In the rows, 128 means zero.
Each path below is one point turned by a fixed rotation once a step. After each direction that follows a path, write how fast that rotation turns it, in deg/step (0 if it stays still).
Each turn is a multiple of 5 degrees from 10 to 175, or 0.
Each row of a path follows its step; steps can be skipped.
Rotation 1:
step 0: [134 131 128 134 137 123 126 131 135 133 129 136 129 128 131 124 127 124
 135 130 130 131 134 123 123 131 122 121 131 135 126 124 129 121 127 123
 125 134 123 129 134 133 133 124 126 122 137 124 125 129 122 125 126 123
 113 131 140 136 135 120 124 124 120 123 132 128 129 134 125 133 127 132
 123 130 127 134 142 133 119]
step 1: [129 128 134 130 125 122 120 120 124 134 127 130 122 121 129 132 119 134
 138 129 138 143 135 123 129 129 129 139 133 120 123 127 124 130 129 129
 127 134 127 132 133 127 118 122 130 132 137 136 122 119 125 133 133 129
 124 135 129 123 122 133 127 125 125 120 122 133 122 126 130 129 127 130
 128 127 121 125 127 132 127]
step 3: [126 131 125 126 135 114 133 124 131 145 126 131 130 129 132 121 120 126
 128 127 123 119 132 125 132 121 128 130 132 131 124 132 129 122 124 125
 128 132 129 126 136 126 129 125 129 127 118 121 130 130 121 129 122 126
 120 132 129 141 137 135 131 128 128 124 128 124 134 128 122 139 131 136
 127 125 122 133 135 122 127]
step 6: [128 141 130 130 134 124 126 129 124 131 134 131 126 127 132 130 122 124
 126 119 123 130 133 132 128 122 130 130 126 122 123 122 128 126 123 132
 138 129 139 127 129 114 125 122 129 128 124 127 131 124 125 138 132 119
 115 129 137 131 133 146 126 123 129 124 124 126 130 130 128 133 131 126
 129 122 124 134 128 134 131]
step 14: [126 129 135 134 137 120 122 120 128 134 127 125 129 124 123 126 122 137
 134 124 131 133 128 133 129 137 123 122 129 140 137 123 129 128 128 130
 129 127 140 122 130 122 120 120 132 131 122 134 129 131 128 144 129 131
 120 123 134 131 131 134 131 129 129 123 124 123 130 135 121 131 134 133
 136 131 128 127 125 130 128]
step 23: [127 122 125 125 126 140 122 122 131 132 131 130 126 120 131 117 128 128
 128 132 133 135 131 132 114 129 127 131 129 131 123 122 122 127 129 135
 131 129 136 116 128 128 130 127 121 122 120 138 123 131 130 132 127 125
 124 131 131 137 136 123 116 125 126 123 130 138 124 132 128 138 127 119
 129 123 128 128 128 119 131]
step 24: [124 126 136 123 125 133 130 129 122 132 123 128 119 127 145 122 119 136
 131 121 131 123 128 127 129 133 131 132 129 130 133 133 125 122 124 131
 119 132 129 124 117 124 133 124 136 124 121 127 135 122 132 134 131 127
 124 138 129 133 118 137 125 133 125 126 126 128 124 125 136 135 122 136
 128 132 133 130 130 125 124]
step 25: [121 137 131 129 133 128 120 117 130 126 127 125 121 131 123 121 133 125
 128 134 127 137 134 123 132 129 132 118 123 123 136 135 130 118 134 133
 131 130 127 130 124 127 132 122 131 122 130 122 134 123 122 134 128 130
 115 126 133 128 131 133 127 132 136 130 135 124 137 134 121 124 123 129
 131 130 139 135 129 128 126]
step 26: [127 129 125 131 130 127 120 124 130 139 126 132 132 127 130 126 130 134
 132 132 131 134 127 131 118 137 130 127 130 117 136 132 132 118 133 123
 135 128 122 126 129 131 129 131 120 126 129 132 124 131 121 124 123 133
 124 125 136 134 131 125 120 123 126 125 123 142 130 134 134 141 124 127
 126 123 116 128 135 130 129]
Speeds:
[129 128 128 129 127 128 129 126 129 128 128 129 131 128 127 129 125 129
 128 128 127 128 127 127 128 127 126 126 127 128 129 126 129 128 128 128
 127 128 129 128 128 126 126 131 129 127 128 132 126 127 129 130 129 126
 127 127 127 128 128 129 127 127 129 127 127 130 129 129 128 128 125 125
 128 129 126 126 128 131 130] | 85
[128 128 127 131 129 128 129 127 127 128 129 126 130 129 127 129 127 130
 127 129 128 128 129 125 127 127 128 130 127 128 127 127 130 129 127 127
 128 128 127 126 128 129 128 130 126 129 127 126 127 128 126 128 127 130
 128 128 130 130 130 127 126 129 124 128 129 127 127 129 128 131 128 127
 128 129 129 126 128 127 127] | 95
[129 127 128 130 125 129 126 127 127 127 127 128 125 127 127 129 128 128
 128 129 126 129 129 130 129 127 126 128 129 130 128 127 128 128 127 128
 131 129 129 128 129 126 129 127 128 130 128 128 127 129 128 127 128 128
 128 126 128 127 127 129 128 127 127 129 127 129 127 130 129 129 129 130
 129 126 129 125 130 128 129] | 85
[128 129 127 127 129 127 128 126 128 128 129 128 130 126 130 127 129 129
 126 127 129 127 127 130 127 128 127 126 130 129 129 129 129 129 127 127
 129 125 129 127 129 128 128 128 127 126 129 128 129 128 128 129 127 126
 128 128 128 128 126 126 126 128 127 126 127 129 128 129 131 128 130 130
 128 128 128 127 125 127 129] | 120
